In the data rows, the value 128 means zero.
A hidden rule labels the rows of this table. It goes by one to three of the table's principal directions, not those with the most spread.
array([135, 164, 129, 126, 119, 150, 128, 112, 155, 107, 110, 113, 138, 113, 139, 114, 133, 120, 126, 122, 133, 117, 112, 105, 130, 125, 121, 107, 133, 137, 161, 128, 122]) g
array([94, 99, 167, 111, 133, 89, 134, 155, 110, 183, 145, 164, 124, 151, 158, 142, 142, 141, 94, 86, 111, 156, 149, 129, 184, 166, 121, 160, 150, 122, 137, 153, 78]) g
array([114, 63, 174, 142, 144, 107, 145, 131, 80, 150, 161, 151, 102, 152, 146, 176, 119, 123, 91, 140, 153, 108, 165, 137, 147, 150, 144, 145, 145, 101, 99, 130, 181]) v
array([122, 124, 124, 104, 124, 109, 128, 153, 132, 140, 120, 165, 115, 148, 114, 119, 135, 135, 132, 113, 125, 148, 150, 149, 147, 124, 133, 160, 127, 136, 114, 116, 110]) h
array([153, 67, 115, 134, 150, 106, 131, 133, 103, 126, 134, 123, 122, 139, 122, 130, 146, 138, 170, 131, 95, 128, 147, 166, 149, 143, 132, 110, 156, 106, 88, 108, 151]) h
array([120, 59, 170, 133, 168, 100, 138, 162, 58, 176, 156, 121, 127, 158, 158, 154, 129, 159, 83, 111, 129, 128, 135, 115, 156, 153, 120, 124, 137, 105, 97, 147, 129]) h
array([128, 135, 130, 108, 116, 135, 114, 136, 126, 142, 145, 171, 111, 147, 110, 139, 119, 119, 102, 157, 156, 128, 147, 160, 126, 103, 130, 167, 117, 139, 92, 106, 158]) v
array([93, 104, 157, 91, 114, 117, 148, 129, 117, 143, 144, 179, 90, 143, 118, 162, 120, 107, 100, 119, 164, 108, 176, 159, 155, 133, 121, 167, 139, 131, 142, 126, 150]) h
array([157, 148, 89, 129, 129, 137, 118, 133, 140, 104, 99, 117, 133, 130, 108, 101, 129, 131, 150, 140, 120, 133, 115, 131, 108, 101, 136, 113, 112, 133, 101, 107, 139]) h
array([118, 128, 149, 124, 121, 113, 135, 146, 135, 136, 122, 154, 115, 152, 142, 132, 125, 132, 102, 117, 142, 136, 137, 121, 142, 137, 144, 153, 131, 142, 127, 130, 124]) g
array([115, 163, 102, 94, 106, 138, 122, 114, 163, 121, 117, 139, 125, 111, 107, 115, 130, 109, 146, 116, 123, 130, 131, 146, 132, 117, 109, 134, 127, 143, 161, 126, 103]) h
array([86, 93, 158, 136, 114, 85, 169, 127, 125, 133, 124, 143, 116, 115, 148, 144, 143, 124, 153, 76, 97, 136, 155, 128, 163, 182, 131, 139, 162, 115, 190, 167, 78]) v
array([110, 120, 159, 148, 139, 100, 130, 165, 106, 154, 132, 156, 124, 153, 140, 135, 120, 149, 91, 119, 143, 154, 140, 98, 130, 133, 159, 168, 107, 119, 104, 138, 110]) v
array([101, 103, 145, 98, 112, 115, 150, 130, 121, 141, 137, 175, 100, 141, 112, 149, 130, 115, 126, 117, 145, 121, 172, 168, 151, 135, 122, 165, 139, 132, 137, 122, 139]) h
array([149, 117, 76, 77, 117, 145, 116, 119, 135, 92, 129, 140, 87, 120, 69, 130, 116, 98, 167, 159, 146, 89, 151, 203, 115, 86, 104, 123, 134, 143, 111, 91, 181]) h
array([121, 120, 150, 114, 123, 138, 119, 132, 113, 137, 163, 164, 105, 132, 111, 153, 116, 119, 104, 158, 168, 112, 156, 155, 125, 107, 125, 165, 123, 130, 112, 112, 160]) v
array([120, 75, 161, 181, 146, 109, 157, 135, 92, 110, 145, 93, 119, 117, 143, 156, 113, 144, 141, 130, 137, 107, 125, 99, 99, 155, 150, 116, 131, 113, 146, 157, 138]) v
array([138, 106, 101, 74, 93, 117, 158, 116, 158, 74, 85, 159, 77, 123, 103, 120, 150, 89, 187, 104, 113, 92, 172, 201, 172, 133, 112, 113, 185, 145, 165, 106, 150]) g
array([126, 84, 123, 131, 147, 94, 131, 132, 102, 146, 124, 148, 122, 143, 130, 134, 142, 125, 139, 114, 100, 143, 162, 143, 164, 147, 144, 129, 144, 86, 90, 118, 137]) v
array([124, 85, 98, 75, 110, 113, 148, 110, 127, 111, 120, 147, 97, 107, 97, 130, 154, 97, 194, 102, 91, 105, 172, 210, 174, 140, 90, 112, 179, 118, 158, 119, 126]) h
array([103, 125, 148, 132, 127, 115, 142, 138, 125, 143, 130, 124, 132, 128, 143, 134, 124, 139, 116, 103, 127, 137, 122, 105, 130, 148, 127, 137, 125, 134, 158, 156, 92]) h
array([145, 114, 148, 143, 133, 142, 134, 120, 129, 109, 139, 109, 125, 128, 141, 137, 127, 133, 129, 144, 146, 103, 121, 122, 121, 134, 130, 113, 144, 137, 135, 120, 159]) h
array([119, 98, 162, 157, 146, 106, 132, 156, 87, 153, 150, 117, 139, 126, 153, 137, 131, 156, 113, 117, 114, 142, 119, 104, 132, 147, 129, 131, 130, 113, 128, 159, 91]) h
array([95, 96, 223, 158, 138, 110, 156, 151, 97, 168, 160, 150, 122, 165, 180, 169, 118, 154, 51, 118, 172, 128, 139, 83, 144, 167, 151, 168, 132, 133, 137, 155, 133]) h
array([164, 88, 116, 156, 147, 116, 119, 129, 118, 115, 135, 89, 139, 122, 146, 121, 144, 143, 169, 136, 83, 128, 109, 139, 134, 148, 130, 88, 160, 117, 109, 127, 131]) g
array([143, 72, 164, 171, 159, 110, 131, 141, 81, 143, 155, 95, 142, 129, 170, 143, 139, 154, 121, 129, 104, 126, 115, 109, 142, 161, 131, 100, 154, 101, 113, 148, 128]) g
array([149, 121, 74, 92, 121, 128, 123, 118, 136, 90, 99, 154, 94, 126, 78, 116, 133, 95, 173, 140, 125, 109, 167, 185, 136, 97, 129, 121, 135, 114, 97, 83, 175]) g
array([125, 139, 154, 199, 160, 128, 124, 135, 111, 135, 136, 55, 174, 108, 174, 124, 115, 164, 107, 120, 117, 144, 67, 31, 89, 150, 144, 94, 103, 112, 149, 176, 82]) v
array([97, 223, 129, 127, 131, 155, 97, 133, 144, 176, 124, 135, 174, 128, 127, 107, 110, 140, 57, 123, 155, 173, 97, 54, 100, 94, 129, 161, 52, 129, 125, 141, 76]) v
array([122, 147, 120, 140, 122, 127, 131, 117, 148, 114, 112, 108, 136, 112, 139, 120, 125, 122, 137, 115, 116, 130, 111, 103, 120, 138, 133, 112, 127, 128, 158, 145, 108]) v
array([137, 98, 121, 112, 118, 124, 132, 136, 119, 106, 140, 154, 92, 130, 96, 142, 123, 117, 153, 151, 144, 105, 159, 182, 123, 112, 128, 147, 140, 136, 113, 107, 164]) h
array([160, 143, 115, 133, 138, 157, 100, 105, 155, 134, 144, 73, 162, 127, 158, 117, 132, 138, 127, 143, 108, 127, 74, 119, 124, 138, 107, 84, 145, 151, 129, 128, 131]) g
array([137, 99, 112, 117, 118, 117, 141, 115, 123, 105, 118, 116, 115, 102, 129, 127, 147, 109, 172, 113, 88, 109, 137, 164, 153, 145, 106, 92, 171, 116, 154, 137, 122]) g
array([109, 145, 131, 119, 135, 135, 125, 114, 141, 147, 130, 111, 145, 124, 142, 128, 125, 128, 112, 107, 126, 134, 115, 101, 136, 142, 115, 119, 124, 127, 155, 143, 104]) h
array([125, 101, 128, 104, 118, 119, 137, 118, 135, 120, 132, 141, 104, 128, 126, 140, 134, 112, 145, 120, 122, 110, 150, 165, 155, 143, 116, 126, 162, 133, 145, 124, 141]) g
array([132, 142, 200, 199, 139, 144, 146, 138, 136, 121, 135, 93, 141, 164, 188, 149, 93, 162, 55, 152, 194, 116, 79, 33, 77, 148, 180, 135, 103, 165, 133, 148, 166]) g
array([123, 133, 123, 121, 116, 126, 119, 124, 138, 138, 138, 142, 126, 127, 128, 132, 128, 119, 127, 134, 120, 136, 129, 146, 133, 130, 124, 140, 134, 134, 126, 130, 122]) v
array([135, 202, 78, 175, 125, 148, 116, 108, 165, 82, 89, 57, 175, 64, 119, 81, 123, 133, 182, 120, 92, 147, 67, 60, 64, 112, 135, 81, 87, 120, 178, 157, 61]) v
array([81, 148, 180, 101, 105, 132, 141, 129, 126, 163, 146, 209, 101, 160, 124, 163, 111, 107, 50, 133, 197, 126, 177, 130, 145, 118, 140, 204, 108, 135, 125, 119, 158]) v
array([98, 50, 194, 169, 149, 65, 164, 161, 82, 173, 145, 164, 116, 180, 170, 166, 130, 154, 92, 103, 128, 153, 165, 109, 162, 186, 177, 171, 142, 103, 96, 146, 134]) g
array([128, 143, 118, 108, 137, 133, 113, 135, 125, 149, 124, 153, 127, 154, 112, 124, 121, 127, 99, 136, 149, 140, 141, 129, 131, 105, 135, 149, 102, 123, 86, 103, 149]) h
array([138, 95, 141, 153, 156, 117, 115, 129, 106, 143, 154, 110, 138, 130, 147, 138, 131, 142, 128, 136, 114, 133, 125, 118, 136, 145, 135, 117, 140, 104, 105, 129, 132]) v
array([101, 66, 194, 131, 124, 95, 171, 156, 84, 135, 145, 167, 90, 143, 142, 165, 132, 134, 109, 109, 151, 109, 174, 141, 158, 156, 135, 161, 156, 122, 146, 146, 135]) h
array([181, 160, 63, 142, 140, 162, 85, 119, 138, 93, 120, 52, 153, 96, 119, 98, 115, 130, 154, 167, 104, 117, 59, 120, 74, 91, 110, 62, 112, 138, 107, 128, 134]) g
array([101, 115, 137, 142, 121, 118, 153, 115, 132, 112, 130, 119, 114, 114, 126, 148, 111, 117, 141, 119, 141, 112, 135, 116, 109, 146, 139, 131, 127, 128, 168, 149, 128]) v
array([121, 77, 139, 115, 124, 107, 146, 120, 111, 127, 140, 155, 102, 130, 124, 150, 141, 111, 149, 121, 117, 113, 171, 174, 163, 149, 124, 134, 165, 109, 127, 121, 151]) v
array([174, 140, 67, 138, 130, 136, 111, 123, 148, 89, 99, 104, 141, 115, 98, 90, 141, 131, 197, 146, 92, 138, 113, 151, 105, 104, 136, 98, 124, 127, 96, 97, 137]) h
array([135, 108, 105, 99, 120, 120, 140, 129, 123, 109, 110, 139, 108, 121, 104, 120, 142, 116, 165, 115, 111, 115, 151, 170, 147, 123, 111, 116, 148, 123, 133, 116, 132]) h
array([165, 191, 81, 107, 96, 185, 99, 88, 182, 85, 119, 125, 127, 111, 96, 111, 120, 93, 145, 182, 149, 103, 110, 163, 93, 79, 116, 114, 120, 160, 119, 87, 183]) g
array([97, 154, 194, 153, 137, 118, 130, 158, 121, 181, 138, 135, 158, 152, 184, 131, 127, 164, 48, 99, 142, 165, 104, 50, 142, 153, 141, 158, 109, 136, 144, 166, 70]) g
array([134, 86, 129, 98, 123, 124, 118, 129, 106, 142, 165, 156, 104, 130, 114, 150, 135, 116, 135, 148, 124, 113, 157, 196, 153, 125, 103, 140, 159, 125, 107, 114, 152]) v
array([127, 119, 175, 147, 153, 132, 107, 138, 104, 190, 176, 106, 170, 140, 182, 139, 138, 164, 75, 126, 115, 152, 94, 95, 150, 155, 110, 125, 136, 127, 119, 152, 95]) g
array([119, 89, 167, 126, 135, 117, 136, 134, 96, 148, 154, 153, 111, 143, 141, 157, 130, 126, 99, 131, 144, 116, 157, 140, 155, 142, 128, 143, 147, 112, 115, 127, 153]) v
array([144, 112, 117, 128, 136, 139, 115, 104, 130, 125, 147, 108, 135, 116, 130, 133, 136, 121, 150, 142, 111, 117, 125, 148, 136, 135, 114, 103, 150, 118, 123, 117, 147]) g
array([150, 131, 109, 152, 129, 126, 123, 122, 143, 96, 117, 77, 153, 80, 143, 98, 155, 138, 195, 110, 66, 134, 96, 120, 131, 146, 111, 77, 158, 122, 174, 149, 69]) h
array([104, 102, 205, 167, 145, 104, 133, 173, 86, 162, 168, 161, 117, 157, 154, 162, 110, 160, 63, 139, 175, 141, 143, 87, 121, 138, 164, 188, 108, 123, 105, 144, 127]) h
array([103, 99, 170, 123, 129, 92, 138, 170, 102, 163, 143, 194, 102, 168, 130, 148, 127, 142, 91, 119, 151, 149, 171, 138, 153, 135, 153, 194, 124, 126, 97, 124, 125]) h
array([118, 125, 137, 114, 112, 121, 150, 141, 130, 105, 112, 159, 92, 138, 109, 136, 117, 118, 125, 127, 163, 109, 154, 139, 122, 116, 141, 153, 124, 142, 138, 121, 149]) h
array([132, 151, 147, 150, 149, 143, 122, 133, 130, 144, 123, 113, 144, 167, 149, 131, 103, 147, 65, 142, 173, 133, 102, 67, 101, 121, 157, 133, 89, 139, 95, 121, 161]) g
array([109, 151, 144, 140, 141, 121, 124, 129, 145, 153, 119, 140, 138, 161, 148, 131, 113, 135, 80, 118, 153, 150, 126, 77, 128, 138, 162, 152, 102, 127, 112, 125, 133]) g
array([113, 138, 151, 123, 119, 135, 141, 125, 126, 133, 127, 141, 122, 135, 136, 139, 121, 122, 96, 124, 154, 119, 134, 115, 130, 128, 128, 139, 123, 134, 142, 134, 138]) g
array([150, 104, 105, 139, 128, 138, 126, 109, 122, 83, 140, 86, 118, 84, 112, 132, 126, 116, 187, 149, 111, 93, 118, 155, 104, 124, 110, 87, 151, 122, 152, 132, 142]) v
array([148, 138, 94, 109, 124, 149, 113, 119, 124, 104, 127, 109, 127, 92, 102, 114, 134, 115, 161, 141, 113, 109, 120, 156, 119, 100, 95, 98, 133, 124, 136, 122, 125]) h
array([133, 154, 127, 145, 140, 135, 105, 141, 119, 151, 133, 111, 157, 127, 142, 115, 125, 146, 99, 134, 121, 152, 97, 93, 114, 117, 128, 125, 103, 124, 109, 140, 101]) v
array([116, 128, 145, 128, 130, 119, 129, 134, 135, 145, 132, 129, 129, 145, 151, 135, 122, 134, 101, 116, 134, 135, 120, 110, 137, 146, 134, 136, 131, 139, 135, 141, 118]) g
array([131, 128, 136, 172, 127, 134, 138, 112, 143, 102, 134, 91, 138, 111, 140, 134, 117, 135, 151, 140, 130, 120, 103, 102, 91, 144, 147, 114, 127, 137, 154, 143, 131]) v
array([129, 170, 85, 83, 115, 165, 92, 111, 132, 138, 145, 130, 137, 96, 88, 118, 124, 107, 130, 151, 127, 124, 120, 165, 114, 81, 80, 125, 107, 131, 127, 119, 117]) v
array([129, 129, 106, 128, 147, 135, 99, 138, 82, 162, 152, 104, 152, 108, 117, 127, 120, 136, 111, 142, 109, 140, 105, 127, 108, 103, 99, 113, 98, 103, 97, 147, 106]) v
array([117, 133, 131, 136, 114, 126, 140, 116, 145, 116, 127, 116, 134, 103, 134, 125, 136, 125, 157, 112, 109, 129, 121, 127, 128, 146, 120, 120, 143, 135, 176, 148, 95]) v
array([127, 117, 144, 153, 140, 123, 127, 137, 106, 142, 140, 133, 132, 143, 134, 140, 119, 138, 104, 144, 142, 135, 130, 113, 115, 126, 149, 143, 111, 116, 95, 127, 148]) v
array([130, 134, 116, 115, 121, 127, 122, 127, 140, 128, 123, 128, 128, 124, 129, 120, 134, 124, 137, 120, 113, 132, 123, 140, 138, 130, 118, 122, 138, 135, 136, 130, 114]) g
array([125, 124, 176, 174, 139, 128, 122, 141, 116, 163, 165, 113, 156, 145, 170, 143, 121, 162, 86, 143, 136, 149, 96, 89, 112, 149, 144, 145, 119, 139, 115, 150, 116]) g
Here are more rows. What is the label of each one?
array([136, 96, 122, 135, 128, 134, 140, 102, 129, 105, 139, 112, 112, 125, 120, 149, 119, 113, 153, 147, 137, 97, 135, 152, 115, 137, 132, 111, 145, 129, 129, 119, 178]): v
array([97, 116, 154, 122, 110, 106, 148, 132, 119, 139, 132, 155, 118, 113, 138, 139, 142, 120, 130, 99, 111, 134, 151, 137, 158, 151, 119, 145, 149, 118, 168, 155, 88]): v
array([119, 156, 172, 200, 137, 135, 125, 134, 122, 138, 143, 102, 157, 130, 169, 139, 103, 151, 76, 149, 155, 143, 87, 44, 80, 136, 168, 139, 90, 127, 126, 159, 122]): v
array([117, 93, 164, 156, 155, 108, 147, 141, 90, 155, 134, 114, 144, 143, 158, 139, 135, 153, 106, 106, 120, 139, 128, 91, 142, 158, 138, 121, 129, 103, 121, 147, 117]): h
array([116, 86, 144, 119, 115, 104, 173, 123, 131, 111, 108, 162, 97, 149, 120, 141, 141, 118, 156, 106, 133, 116, 176, 160, 157, 154, 146, 144, 156, 127, 139, 113, 157]): h
array([118, 134, 155, 88, 109, 142, 117, 135, 126, 151, 160, 172, 107, 139, 127, 148, 125, 116, 84, 144, 160, 115, 146, 163, 150, 114, 103, 163, 139, 151, 128, 121, 141]): g
array([104, 103, 185, 124, 120, 115, 140, 146, 99, 173, 162, 178, 118, 154, 147, 159, 132, 135, 79, 129, 147, 137, 156, 144, 156, 143, 127, 177, 137, 130, 116, 136, 130]): v
array([110, 122, 117, 101, 104, 110, 157, 102, 179, 109, 97, 136, 108, 136, 138, 129, 136, 103, 158, 87, 112, 119, 143, 147, 163, 169, 129, 120, 169, 150, 181, 133, 124]): g
array([149, 152, 100, 108, 130, 155, 100, 129, 134, 121, 132, 135, 120, 138, 96, 123, 110, 121, 114, 168, 161, 118, 125, 145, 101, 82, 126, 137, 101, 141, 85, 95, 171]): h
array([128, 156, 113, 125, 115, 136, 123, 113, 168, 123, 117, 126, 135, 135, 132, 120, 123, 122, 131, 129, 128, 136, 114, 124, 121, 132, 136, 131, 125, 151, 137, 123, 128]): g
array([166, 128, 92, 134, 145, 143, 109, 125, 117, 115, 121, 89, 148, 114, 119, 105, 138, 136, 156, 143, 100, 126, 103, 134, 117, 110, 113, 84, 127, 116, 101, 116, 134]): h
array([126, 116, 148, 134, 142, 128, 131, 133, 114, 149, 138, 130, 134, 151, 138, 138, 125, 141, 100, 131, 144, 131, 128, 115, 130, 134, 135, 136, 120, 127, 107, 123, 145]): h
array([185, 126, 32, 117, 133, 146, 115, 93, 163, 69, 85, 99, 121, 132, 76, 98, 128, 104, 210, 161, 108, 110, 127, 178, 100, 97, 142, 80, 127, 127, 73, 66, 205]): g
array([146, 146, 95, 134, 137, 144, 110, 103, 138, 116, 118, 112, 141, 116, 117, 116, 128, 114, 143, 145, 118, 128, 122, 125, 118, 113, 133, 104, 118, 108, 107, 109, 150]): v
array([131, 172, 104, 129, 119, 137, 129, 114, 175, 113, 91, 105, 146, 129, 136, 102, 127, 126, 136, 110, 118, 140, 98, 98, 117, 133, 137, 110, 119, 150, 152, 132, 109]): g
array([162, 152, 74, 101, 105, 162, 101, 103, 164, 95, 133, 103, 131, 92, 101, 108, 136, 109, 184, 155, 102, 111, 103, 183, 113, 103, 89, 96, 147, 156, 143, 113, 130]): g
array([149, 149, 74, 128, 126, 142, 118, 108, 152, 91, 101, 108, 126, 119, 98, 112, 117, 111, 162, 147, 127, 119, 118, 136, 95, 103, 138, 105, 111, 129, 111, 106, 159]): v
array([143, 166, 130, 136, 120, 162, 111, 104, 154, 122, 134, 100, 151, 113, 150, 122, 127, 122, 113, 145, 130, 120, 92, 109, 117, 125, 116, 103, 132, 143, 145, 132, 132]): g
array([145, 114, 81, 82, 110, 129, 145, 106, 145, 92, 91, 153, 97, 131, 86, 116, 145, 94, 181, 123, 117, 105, 169, 196, 153, 115, 118, 113, 153, 125, 119, 87, 173]): g
array([133, 130, 95, 110, 124, 128, 135, 123, 144, 106, 103, 130, 115, 134, 99, 117, 124, 119, 157, 125, 132, 122, 138, 145, 119, 116, 133, 125, 120, 135, 123, 109, 145]): h
array([127, 133, 159, 119, 128, 124, 120, 143, 125, 149, 132, 166, 117, 160, 148, 137, 128, 126, 73, 132, 152, 132, 144, 121, 156, 126, 140, 154, 132, 129, 101, 116, 148]): g
array([127, 133, 160, 106, 126, 153, 129, 111, 115, 143, 138, 152, 115, 149, 143, 152, 122, 106, 61, 145, 174, 98, 145, 128, 151, 118, 118, 130, 134, 124, 112, 112, 189]): g
array([151, 144, 117, 162, 125, 156, 130, 94, 139, 84, 121, 76, 145, 85, 134, 120, 130, 117, 161, 146, 117, 102, 99, 110, 99, 126, 122, 76, 136, 120, 158, 135, 141]): v
array([132, 225, 130, 128, 109, 186, 104, 98, 199, 121, 121, 126, 144, 151, 136, 123, 92, 115, 61, 168, 201, 122, 88, 77, 81, 97, 150, 147, 82, 180, 128, 106, 174]): g
array([134, 104, 129, 122, 143, 112, 121, 146, 108, 143, 135, 115, 138, 120, 141, 118, 149, 145, 142, 105, 90, 139, 123, 134, 158, 143, 105, 110, 151, 117, 133, 141, 86]): h
array([138, 128, 120, 118, 118, 124, 133, 131, 141, 114, 112, 149, 113, 143, 118, 123, 132, 122, 138, 131, 133, 126, 144, 148, 135, 122, 139, 138, 134, 137, 114, 108, 148]): g
array([104, 128, 131, 140, 127, 112, 156, 128, 126, 139, 106, 107, 148, 123, 142, 120, 135, 140, 136, 86, 103, 146, 114, 98, 129, 155, 126, 116, 122, 126, 164, 162, 81]): h
array([92, 92, 208, 163, 147, 95, 156, 156, 99, 181, 154, 126, 150, 151, 187, 148, 139, 174, 88, 85, 122, 157, 123, 75, 157, 188, 138, 151, 139, 126, 157, 172, 71]): h
array([164, 129, 89, 130, 145, 150, 102, 109, 135, 111, 128, 98, 132, 131, 116, 122, 118, 120, 139, 163, 132, 112, 111, 137, 106, 107, 131, 96, 122, 124, 85, 98, 181]): g
array([150, 172, 109, 144, 104, 170, 132, 92, 179, 85, 110, 100, 137, 123, 124, 119, 115, 114, 141, 161, 150, 107, 96, 121, 82, 115, 140, 108, 117, 165, 141, 113, 173]): g
array([116, 125, 139, 106, 108, 120, 133, 131, 133, 148, 139, 166, 129, 125, 124, 125, 155, 127, 145, 112, 105, 146, 152, 168, 165, 138, 109, 154, 151, 132, 142, 126, 95]): h
array([139, 186, 110, 145, 119, 135, 112, 148, 152, 104, 101, 136, 139, 116, 109, 93, 127, 139, 139, 136, 132, 153, 114, 99, 97, 94, 150, 146, 91, 136, 124, 119, 96]): h
array([162, 137, 69, 127, 122, 129, 121, 123, 147, 92, 93, 114, 130, 119, 100, 96, 138, 121, 186, 136, 94, 133, 121, 156, 114, 109, 134, 101, 128, 128, 105, 106, 137]): g
array([150, 147, 102, 114, 119, 146, 96, 127, 139, 113, 142, 138, 123, 108, 102, 117, 131, 117, 150, 160, 125, 125, 130, 164, 119, 95, 115, 133, 129, 132, 112, 106, 133]): v
array([105, 130, 185, 160, 145, 112, 140, 154, 107, 162, 129, 140, 137, 162, 169, 142, 116, 152, 55, 114, 159, 147, 124, 60, 132, 146, 162, 156, 105, 121, 116, 148, 121]): g
array([128, 180, 93, 78, 90, 166, 124, 95, 186, 106, 109, 181, 96, 158, 77, 132, 102, 83, 112, 166, 194, 106, 156, 172, 105, 83, 141, 169, 100, 169, 104, 71, 213]): g
